In the data rows, zero lies at 4.5, halfway between 4 and 5.
In each game, the first row plays the second. By how much does the first row win? 10 means about a draw, 20 a big win and 0 a big loss. Wins can go round in a circle. Each row has two weighted sums of its numbers, A and B, taken from their middle values. A row wins by its A times the other's B, less its B times the other's A.
[6 4 6 5 2 3 4 5 5 6 7 4 8 4 3 4]
[5 7 3 2 6 4 6 7 4 4 5 7 4 7 4 2] -> 11
[1 2 7 5 3 5 4 2 6 5 3 3 6 3 5 6]
[5 3 6 6 4 5 3 4 4 4 3 6 2 4 4 6] -> 6
[4 1 6 8 3 3 3 4 4 5 6 3 6 2 5 7]
[5 6 3 3 7 6 5 7 2 5 3 6 4 6 3 4] -> 10
[4 5 2 2 5 6 6 7 5 5 4 5 5 5 5 4]
[4 3 7 6 2 3 2 3 4 5 9 2 5 2 5 5] -> 10
[7 6 3 3 6 5 6 6 1 5 5 6 3 6 5 2]
[5 6 3 3 6 5 6 6 5 8 5 7 4 6 5 3] -> 10
[6 6 2 3 5 5 6 7 4 3 4 5 1 6 4 5]
[5 6 3 3 6 5 5 4 1 3 6 5 5 7 6 5] -> 11
[6 5 5 5 2 3 3 6 5 6 5 4 6 4 9 4]
[7 5 3 4 8 5 5 5 5 3 7 4 4 6 5 4] -> 15
[7 6 4 2 5 5 6 6 4 5 5 6 3 7 3 4]
[3 6 2 4 6 6 7 8 4 4 9 6 2 5 4 4] -> 5
[3 7 3 3 6 4 6 6 5 6 6 6 4 6 5 4]
[5 2 6 6 3 5 4 3 4 5 3 2 6 6 6 7] -> 5
[3 5 4 4 4 6 3 5 3 2 2 4 3 6 4 9]
[5 1 7 8 4 5 2 3 4 5 2 4 3 2 1 6] -> 10
[5 7 3 1 6 3 7 6 3 6 5 7 5 6 4 4]
[5 2 5 4 5 6 2 5 5 4 2 4 3 4 4 6] -> 10
[4 3 6 7 4 2 2 2 5 5 4 3 4 4 5 5]
[6 3 6 6 3 6 3 3 3 2 3 4 4 3 4 5] -> 12
[5 6 2 3 5 6 6 8 4 6 5 6 3 5 6 5]
[4 5 5 6 4 3 6 3 4 5 5 4 5 3 7 4] -> 5
[5 6 4 2 4 4 5 6 4 3 6 6 4 5 4 3]
[6 3 5 8 3 7 3 3 5 3 1 3 2 2 4 7] -> 14
[6 3 7 5 4 4 6 4 4 6 4 5 7 3 5 5]
[6 6 2 3 6 5 6 5 5 4 3 6 4 6 4 3] -> 9
[7 5 5 3 5 5 7 5 5 4 4 6 5 5 4 4]
[4 4 5 7 4 5 4 3 5 4 3 3 4 6 6 4] -> 14
[6 4 5 6 2 4 3 3 5 5 4 3 6 5 6 6]
[3 3 7 4 2 2 5 2 5 6 7 3 6 5 4 4] -> 13
[5 6 3 4 7 5 5 6 5 3 7 5 3 6 4 3]
[5 3 6 8 5 7 0 3 3 1 5 4 3 2 3 5] -> 11
[5 1 6 6 3 4 5 5 6 6 6 5 3 4 3 5]
[6 2 4 7 6 6 2 5 4 3 3 4 3 5 4 6] -> 2
[4 3 8 6 4 5 3 3 6 5 4 3 5 1 6 5]
[4 6 3 4 7 6 5 6 4 3 3 7 3 5 4 3] -> 4
[1 9 3 3 7 4 5 4 4 3 5 4 4 5 5 3]
[3 4 6 7 0 3 4 3 4 7 7 3 7 5 5 5] -> 8
[4 7 3 4 7 4 6 6 6 2 6 8 3 6 4 4]
[5 6 4 3 6 4 5 5 4 2 7 6 5 6 3 3] -> 12
[3 2 6 6 4 7 3 1 4 4 4 3 3 3 4 5]
[5 3 6 6 4 3 2 4 5 5 5 3 4 3 4 5] -> 11
[3 4 7 5 3 5 3 3 4 4 5 4 5 3 7 3]
[4 4 6 5 2 3 2 2 5 6 4 3 7 3 5 5] -> 11
[4 3 5 7 5 7 2 3 5 3 0 5 2 3 3 8]
[5 5 3 3 6 5 5 5 3 6 4 6 2 6 4 3] -> 8
[7 6 2 3 6 6 6 7 4 1 4 6 2 5 4 4]
[4 2 6 8 3 5 1 5 3 6 3 1 4 2 3 7] -> 12
[5 5 4 4 4 4 6 5 4 5 5 6 4 6 6 4]
[6 6 3 3 5 5 5 5 4 5 5 7 5 5 6 5] -> 11
[5 6 4 2 6 4 7 0 4 4 2 6 5 9 3 3]
[5 6 2 2 6 5 7 7 4 3 5 6 3 5 8 4] -> 14
[2 3 5 6 4 6 4 5 5 1 5 3 6 4 4 5]
[3 6 3 2 5 4 6 5 3 6 5 6 3 6 5 4] -> 12
[4 4 5 5 4 4 4 4 4 5 4 3 6 5 5 5]
[6 5 3 4 6 3 5 5 4 5 5 6 5 5 7 4] -> 10
[5 5 3 2 6 5 7 6 4 4 6 6 1 3 4 3]
[6 6 4 3 6 4 5 5 4 5 5 6 6 5 5 3] -> 13
[4 5 3 5 5 5 5 5 4 6 4 6 4 7 4 5]
[3 4 6 5 4 4 5 3 4 5 5 4 6 4 6 4] -> 11
[5 4 7 6 4 3 4 3 6 2 4 3 3 3 4 6]
[3 4 5 5 3 2 4 4 5 6 8 4 7 5 5 5] -> 10
[2 6 3 3 6 5 7 6 5 5 7 6 3 5 5 4]
[4 3 6 4 3 3 5 2 6 5 6 3 7 3 8 5] -> 12
[4 1 7 7 1 2 2 2 5 5 4 0 5 3 5 8]
[4 5 5 5 6 3 5 6 4 5 4 8 5 7 6 4] -> 12
[4 2 5 7 2 4 2 2 5 6 3 3 5 2 4 5]
[3 3 5 6 5 5 4 4 4 4 4 2 5 3 5 4] -> 10
[5 6 2 3 6 5 5 5 5 5 4 7 4 5 3 4]
[6 6 4 4 7 6 6 6 5 1 4 6 2 5 4 4] -> 12
[4 4 6 5 2 3 4 3 5 6 5 4 6 5 8 2]
[4 6 3 2 6 4 7 6 3 3 5 6 3 5 4 4] -> 11
[5 4 5 3 4 5 4 5 5 3 5 4 2 5 5 4]
[4 4 6 4 3 4 5 4 5 7 4 4 7 5 5 5] -> 11
[5 6 3 4 7 5 7 8 4 3 4 6 8 7 4 4]
[4 5 3 3 4 5 6 6 5 3 5 5 5 5 4 2] -> 10
[6 5 3 3 5 4 7 5 6 6 5 6 5 5 5 3]
[4 6 3 2 6 5 6 6 4 5 5 8 3 6 6 3] -> 13
[3 4 4 5 4 5 6 4 4 4 3 4 5 3 4 4]
[4 3 5 6 3 6 3 4 4 4 4 4 3 3 5 6] -> 11
[4 6 6 5 2 3 4 4 5 7 6 2 4 5 4 4]
[4 6 2 3 6 5 6 4 4 4 5 6 4 8 4 2] -> 15
[5 7 3 3 6 5 5 6 4 5 6 5 2 5 5 4]
[3 4 8 5 3 3 5 4 6 4 8 3 9 5 7 5] -> 9
[4 4 4 5 3 4 4 4 6 6 6 4 6 4 4 4]
[6 6 2 3 6 4 5 7 3 4 5 6 4 7 3 4] -> 10
[4 6 0 2 6 5 6 7 4 5 4 5 4 8 4 3]
[3 2 6 6 3 4 2 2 4 6 5 3 6 2 8 4] -> 14
[5 6 4 4 5 5 6 7 3 4 5 6 5 6 3 4]
[6 3 6 5 3 4 5 3 5 5 7 3 6 6 6 3] -> 12
[5 2 7 6 2 3 4 1 5 5 7 3 7 4 3 4]
[8 6 3 3 6 5 6 6 4 3 8 7 2 7 6 3] -> 9
[4 2 6 8 2 4 3 1 5 5 3 3 5 2 6 7]
[6 7 3 3 7 6 5 5 6 5 5 6 2 5 3 5] -> 10
[4 5 3 3 5 5 4 5 4 6 4 6 6 6 4 5]
[4 3 5 5 6 5 3 3 4 4 3 3 6 1 3 5] -> 16
[5 7 3 3 5 5 6 8 4 3 4 7 4 5 6 2]
[6 6 3 5 5 4 5 8 4 6 5 6 4 6 4 4] -> 14
[7 2 6 6 4 5 3 4 4 4 2 3 3 4 3 6]
[6 5 2 3 6 4 7 6 5 3 4 5 7 6 5 4] -> 9
[3 4 6 5 2 3 5 3 6 5 8 2 6 4 6 4]
[4 6 3 3 7 5 7 6 4 4 5 6 3 6 5 4] -> 11
[5 3 4 2 5 5 7 4 5 4 6 6 1 4 3 3]
[5 6 3 4 5 4 6 6 5 5 6 7 4 5 5 4] -> 4
[6 6 3 3 6 4 5 7 5 3 4 5 4 5 5 3]
[4 3 6 6 3 3 3 4 3 4 4 5 6 4 5 5] -> 8
[2 4 7 6 3 4 4 3 5 4 5 3 6 4 5 5]
[6 6 3 3 7 7 6 6 5 5 5 5 3 6 4 6] -> 14
[4 5 2 3 6 6 6 6 4 2 7 6 5 5 4 2]
[4 2 5 6 3 5 3 3 5 4 2 2 3 4 4 6] -> 9
[4 3 7 5 1 3 3 1 5 5 4 2 5 4 3 5]
[5 6 4 3 6 3 6 6 3 7 6 7 4 6 4 4] -> 5
[3 6 4 2 5 3 7 7 4 3 6 6 4 5 1 3]
[5 5 3 3 4 5 5 7 5 3 4 6 3 4 3 4] -> 10
[4 3 5 7 4 5 5 4 5 5 4 4 5 2 5 4]
[3 4 6 5 4 3 5 3 6 7 7 2 7 3 5 4] -> 8
[5 3 7 6 3 4 4 3 5 6 5 2 6 3 5 6]
[4 2 7 6 4 5 2 3 4 4 3 2 4 1 5 7] -> 1
[4 2 7 5 2 4 4 3 5 6 7 1 9 3 5 5]
[6 2 5 6 4 6 4 4 5 3 3 3 4 3 4 5] -> 11
[5 3 7 6 3 3 3 2 5 4 5 3 6 4 4 6]
[4 5 3 3 6 3 6 6 5 3 4 6 4 5 4 5] -> 9
[4 4 5 7 4 5 8 3 4 4 4 4 4 4 4 6]
[4 6 2 3 6 4 7 6 5 5 4 6 4 4 4 5] -> 8
[4 2 8 6 3 3 3 3 6 3 4 3 5 3 5 5]
[3 5 3 4 8 5 6 5 5 2 4 6 5 6 0 4] -> 7
[3 5 5 5 4 5 3 3 4 5 4 3 7 3 4 3]
[5 6 3 3 7 5 6 8 3 5 4 6 5 7 4 4] -> 15
[5 6 2 4 5 4 6 8 4 3 5 6 3 7 4 2]
[6 6 3 3 5 3 5 6 4 5 7 6 6 6 7 3] -> 11
[5 7 3 3 6 4 6 7 5 8 5 3 1 6 2 3]
[6 5 3 4 5 4 6 5 4 5 5 6 6 5 4 2] -> 11
[7 4 6 5 3 1 5 1 5 5 5 3 6 5 5 5]
[3 3 5 6 4 8 3 5 4 3 3 5 6 2 4 5] -> 11
[5 5 4 4 7 4 6 6 3 5 5 5 3 6 4 3]
[4 7 3 3 5 4 7 7 4 5 5 4 4 6 4 3] -> 8
[4 3 7 6 3 4 6 4 5 6 4 4 6 4 4 5]
[5 3 4 6 5 5 2 3 4 3 3 4 4 2 5 6] -> 6
[8 3 7 5 4 4 2 3 5 6 3 4 4 3 4 4]
[5 3 6 5 3 3 4 3 5 6 5 3 6 4 6 5] -> 12
[3 6 3 2 6 4 6 6 4 4 4 5 4 5 5 6]
[3 0 6 8 3 7 2 4 5 4 2 2 2 1 4 7] -> 13
[4 2 8 7 4 5 1 3 5 5 4 2 5 2 4 8]
[7 2 6 5 3 4 3 2 4 5 5 3 5 3 4 6] -> 9
[4 3 6 6 2 3 3 2 6 6 4 2 6 3 6 5]
[6 1 6 7 4 8 0 4 6 3 1 3 3 0 4 6] -> 10
[5 6 3 4 7 6 6 6 4 4 4 7 3 5 5 4]
[6 2 5 9 4 8 0 3 4 3 0 4 0 2 3 8] -> 10
[6 6 3 3 6 4 6 6 3 4 4 7 4 7 3 3]
[4 6 4 4 6 4 5 5 6 4 5 5 2 6 3 4] -> 10
[4 4 3 5 1 1 4 2 8 7 6 2 8 4 5 4]
[5 3 6 6 3 6 2 1 5 4 3 1 6 2 3 5] -> 8
[3 7 3 2 6 5 5 7 4 3 5 7 4 5 5 4]
[6 3 8 5 3 5 2 3 5 4 3 4 5 5 4 5] -> 12
[4 2 6 4 4 4 2 4 4 5 6 3 5 3 5 5]
[6 4 3 5 7 6 5 6 5 3 3 6 2 8 5 4] -> 5
[4 6 3 2 4 5 6 7 4 4 4 7 4 6 4 4]
[5 2 6 6 5 4 3 3 4 4 3 2 3 3 4 7] -> 11
[2 4 5 5 4 4 4 2 6 6 6 4 5 4 3 4]
[4 6 3 3 5 3 7 6 4 5 4 5 3 6 5 4] -> 8
[4 2 5 5 3 6 4 5 4 6 3 3 7 4 5 4]
[5 3 4 6 2 5 4 4 5 3 5 4 4 5 5 4] -> 16
[0 7 3 2 7 5 6 7 4 4 6 7 4 5 3 0]
[4 4 7 5 4 3 6 3 6 4 5 5 7 4 3 6] -> 17
[3 3 6 6 3 5 2 2 4 4 3 3 4 3 4 6]
[4 6 3 3 7 5 5 7 4 3 4 5 3 7 5 5] -> 10
[5 6 4 3 6 4 7 5 6 5 6 5 4 6 3 5]
[4 4 5 7 5 5 4 4 3 3 3 3 7 4 5 5] -> 5
[2 3 6 5 3 4 4 3 5 5 4 2 6 2 3 5]
[4 2 6 6 4 3 3 4 5 5 5 4 7 5 5 5] -> 11
[6 2 6 7 3 6 2 3 4 4 2 3 4 1 4 7]
[7 7 4 4 5 3 5 5 5 5 4 7 6 5 4 4] -> 7
[6 6 3 3 6 4 6 7 5 6 3 7 2 7 4 4]
[5 6 3 3 5 4 6 6 4 5 5 7 4 6 4 3] -> 12
[6 3 5 6 5 7 1 5 3 2 1 2 4 2 1 9]
[4 3 6 7 3 7 1 5 4 3 2 4 1 3 3 5] -> 9
[5 7 2 1 6 4 7 9 4 3 5 6 3 6 4 4]
[4 3 7 7 3 4 2 3 5 5 4 2 4 3 8 6] -> 11
[8 7 3 4 5 5 6 6 5 5 6 6 4 7 5 8]
[5 3 7 6 2 3 2 5 5 5 4 2 5 4 4 7] -> 3
[4 4 5 6 4 6 3 4 5 2 3 4 4 4 4 6]
[4 4 5 5 4 4 4 3 4 8 4 4 5 3 5 3] -> 9
[5 1 5 8 6 7 1 5 3 3 0 3 1 2 3 9]
[4 4 6 5 3 4 5 2 5 7 4 4 6 4 5 5] -> 9
[5 3 5 3 5 4 3 2 4 4 3 4 5 4 5 4]
[5 2 5 5 5 7 2 4 4 3 4 4 5 2 4 7] -> 17
[4 7 4 4 5 5 6 7 3 5 4 6 5 6 7 4]
[5 3 6 6 5 4 5 4 5 5 3 3 6 3 6 4] -> 7
[4 2 6 6 4 6 2 4 5 4 1 2 3 2 4 7]
[5 6 3 2 4 2 6 6 4 5 4 5 9 6 3 3] -> 8
[3 2 7 7 2 4 4 3 6 3 2 1 6 2 5 7]
[3 4 6 5 2 3 3 3 5 3 8 5 7 4 7 6] -> 3
[5 3 5 6 4 5 3 5 6 3 1 5 5 3 4 1]
[4 4 6 6 4 3 4 3 5 6 4 4 6 3 8 4] -> 13
[5 6 3 2 7 6 6 6 5 4 4 5 4 6 4 4]
[0 2 6 5 3 5 5 2 5 5 7 1 6 4 6 5] -> 11
[5 3 6 6 3 2 4 3 7 5 6 4 8 4 5 6]
[4 3 7 7 6 6 3 3 3 3 6 3 4 4 1 5] -> 11
[4 6 3 3 6 5 6 7 6 6 4 6 4 5 4 4]
[2 8 2 3 6 5 7 6 4 7 7 7 4 7 6 4] -> 12
[5 6 3 3 6 4 5 6 4 4 5 6 3 6 4 2]
[4 4 4 6 4 6 6 2 4 5 5 4 5 3 5 4] -> 7
[4 3 5 7 6 7 2 6 4 1 1 4 0 4 3 6]
[5 6 3 3 5 5 6 5 5 4 5 7 3 6 4 4] -> 12
[5 7 3 3 8 4 7 6 3 7 6 7 3 6 4 3]
[3 6 1 3 7 5 6 5 5 4 5 7 5 6 4 5] -> 11
[4 3 6 5 2 2 2 4 4 5 4 3 4 2 4 6]
[4 7 3 4 7 5 6 6 3 6 4 5 4 7 4 3] -> 9
[6 6 4 5 7 4 6 5 7 5 4 7 4 5 5 4]
[3 7 3 3 6 7 7 5 5 3 8 5 4 5 5 3] -> 10
[6 6 3 5 4 4 6 5 5 4 4 5 4 5 3 3]
[4 4 6 6 3 4 3 3 5 5 7 3 6 5 5 5] -> 11
[5 2 6 7 3 6 2 2 6 5 1 3 1 3 4 7]
[3 4 5 6 4 5 3 3 6 5 6 3 4 3 6 5] -> 10
[5 6 4 3 6 4 5 6 4 6 5 7 5 7 4 4]
[4 3 7 5 1 2 4 2 5 7 8 3 7 4 6 4] -> 10
[7 7 3 2 7 3 6 7 4 4 5 6 4 7 4 3]
[4 6 3 3 6 4 6 6 4 2 5 7 5 6 4 5] -> 9
[3 4 5 4 3 4 5 4 4 6 7 4 5 4 4 5]
[5 3 6 6 2 3 3 3 5 4 5 5 7 5 6 4] -> 11
[5 6 2 3 6 5 8 8 4 6 4 8 3 6 4 3]
[6 6 1 3 4 4 6 5 5 2 8 6 4 8 6 5] -> 12
[6 3 6 5 6 4 5 3 4 6 5 4 5 3 4 6]
[4 2 7 6 3 5 3 4 6 5 4 3 5 4 3 6] -> 12
[4 2 6 6 3 6 2 3 4 4 3 4 4 3 5 7]
[5 6 4 4 7 5 4 6 4 4 1 6 4 4 6 5] -> 12
[5 6 2 4 6 5 6 5 5 4 4 6 2 7 6 4]
[5 5 4 4 5 4 6 5 5 4 8 6 4 5 5 5] -> 10
[5 6 4 3 4 4 6 6 5 5 3 5 7 5 5 5]
[6 6 3 3 7 4 7 5 3 4 4 5 4 7 5 4] -> 13
[5 3 5 6 3 6 2 3 5 5 4 3 5 3 4 5]
[6 5 2 3 5 5 6 5 4 4 5 6 4 5 5 4] -> 11
[5 6 3 5 5 4 6 6 4 4 4 7 2 6 6 3]
[5 6 3 2 7 4 7 6 3 3 5 4 4 6 6 5] -> 8
[2 2 7 7 2 2 3 1 3 5 4 1 6 1 6 6]
[4 6 2 4 6 6 5 4 4 5 5 7 3 4 3 5] -> 4
[4 5 3 4 5 5 6 5 4 4 4 6 5 6 5 4]
[4 5 5 6 3 4 3 4 5 4 6 5 5 1 6 5] -> 11
[6 6 1 3 5 5 6 6 4 4 4 7 4 5 4 3]
[4 6 2 2 5 4 6 5 4 4 6 6 5 6 4 4] -> 11
[4 2 7 6 4 3 2 2 5 6 4 3 6 4 5 5]
[4 5 5 5 3 5 3 4 5 6 2 4 4 4 5 5] -> 11
[5 5 0 2 7 4 6 7 4 4 4 7 4 6 3 4]
[4 7 4 3 6 4 7 6 6 4 4 6 4 6 5 4] -> 11
[4 5 3 3 5 4 9 6 5 3 7 6 5 6 5 3]
[5 6 3 3 6 4 6 6 3 5 4 6 5 8 4 4] -> 11
